One turn moves every row onto another: examples first, then more rows asked
vuseb: [-11   4  14   2  -3  15   4   3  27  -6  10  23  -4  -7  13  -5   4   5
 -17   9  11 -11   2  -9  19  -5   8   2 -21 -11]
Vazi: [ -8  21   1   9   1  23  -2  23  30   8   9  16  -8  -8   6  -8  10   2
 -19  28  -4  -5  -7   7  -5  18  10  10   6 -15]
Gibop: [-13  -7  -1   1   6  29 -17   6   1   2  13  -8   5 -11  11 -18  -3  13
 -22  -8   0  12  13   0  12  27  -1  -7   3  -8]
Rasis: [-12  -1   2  29  -3   0 -19  18   7  10  -8  -2  -9 -14   9  -3   4  11
  10  -3  10  10   3  15 -15  -9 -18 -15   3 -11]
ledet: [-12  19   2   6  -1  18   2  20  23  -4   3  14  -2   0   1 -13  12  -5
  -3  23  -6  -2 -10  13  -9  24  23  10   1  -6]
kufo: [-11  -2 -17  -6  10  24 -25   2  -3  10   5 -12   0  -4  13 -15   7  20
 -24  -4  -1   8   4  12   5  17 -10 -16   1 -11]
lafe: [ -5  -5   1  10   2  -2  -8   1  16   4 -13  19   0  25  25  -5  -8  13
   9   0   1   7  -9  12  -5  -1  12  -2   4   7]
Vota: [ -7   5  -8   3  13  19  -7   1  12  -4   6   7 -19   6   0  -7 -10  21
   2  -6  -6  -2  14  -1  14   2  13  11 -10   8]
Gelov: [  7  -2   5  -9  -6  11  -5  -8   0  -6   0  -2  -1  -8   7   7   0  -9
   1  11  20 -10   2  11 -19   7 -24   6  17 -15]
Reve: [ -9   2   0   5  10  22  -7  22   5  -1  -2   3  18 -18  21  15  28  14
   0  12 -10  -3   7  16 -11   9  11   0  13 -11]
Mas: [ 10  11  10  12  -2  18 -18   4  17   5   4  -5   5  14  18   1  -1  12
   7  12  10 -22  -9  23  -4  20   9  19  10   5]
runu: [-10  -1  -9   0  11  12 -15   2  11  -4   7  11 -22  15  16   5  -6  24
 -12 -11   2  -3  18   0  14   1  13  11  -7  -7]
Guzem: [-17  -9  -6   3   8  17 -15  -8  -2   1  16 -13   1  -9  12 -17  -3   8
 -15 -13   3  12  10  12   3  23 -13 -14   1  -6]
fivev: [ 11  -5  -9 -13  -9  14  -4  -4   1   7   3  -9 -10   0   9   3   7  -6
 -18  12  22 -16   2   4 -11  14 -16   0  16 -15]
siz: [ -9   0 -15   4  11  20 -10  18  11  -6   2   2   8 -21  16  13  34  12
 -11  11  -5  -8  -2  12 -10  -2   9 -18  -2 -14]
gomiz: [ -9   7   2  22   6  -4  -9  16   6  16  -3   4 -11 -11   8  -7  11  15
  10   4  22  -7  -9  14 -12 -14 -10 -25  -1 -14]
Gukib: [ -6   5   4   8  17   1 -17   6  12   9  -7  18   3  27  25   3  -6  23
   3  -6  -1   0 -16   6 -13   4   1  -3  -1  -2]
Vaser: [  7 -11   5  -9  -7  13  -4  -4  -2   2  -4  -1  -3   6  16   5  -7  -1
   2   8  20  -7   5  -1  -7  14 -21  13  23 -11]
gek: [-15  -3   8  28   6   2 -10  23   6   6  -5  10 -12 -11   8  -5  -1  17
  18  -3  14   8   2   0  -6  -9  -7 -16  -1 -11]
Luvo: [-23   7  -4  -3  -1  -4  -2  -8  10  -3  14  -9 -10  -8  13  -3  16   5
  -6 -14  34 -12 -20  -7   1   2   1  -1  -1 -19]
Dazi: [ -7   2   7   8 -14  13  -5   4  29  -7  10  16   6 -10   8 -13  -2   8
 -15  11  17  -4  -5  -3  22   0  18  12 -13  -1]
Dudib: [ -1  10  13  10  -4  13 -11   5  12  21   9   1   1  15  23   0  -1  15
   2  22  16 -19 -11  23  -7  29   4  10   3 -10]
dis: [-14  -1  -9   2   1  10  -5  13   4  -5   6  -2  17 -26  14  17  31   5
 -12   9  -4  -2  13  19 -13   8   8  -1   6 -10]
Muzeg: [-23  12  15   2   0   1   5   0  14  -4  14  -1   2 -16  15  -4  13   0
  -1 -12  30  -6 -17 -10  -2  10  15   7  11 -20]
Zimas: [-25  13   4   4   1   2  -4  -8  16  -6  16 -10   1 -27  11   2   9   3
  -6 -19  23   0 -16  -7  -9  -1   9   1   4 -16]

lafe moves to Dazi
Luvo moves to fivev
Gukib moves to vuseb
And these:
Reve moves to gek
Gelov moves to Guzem

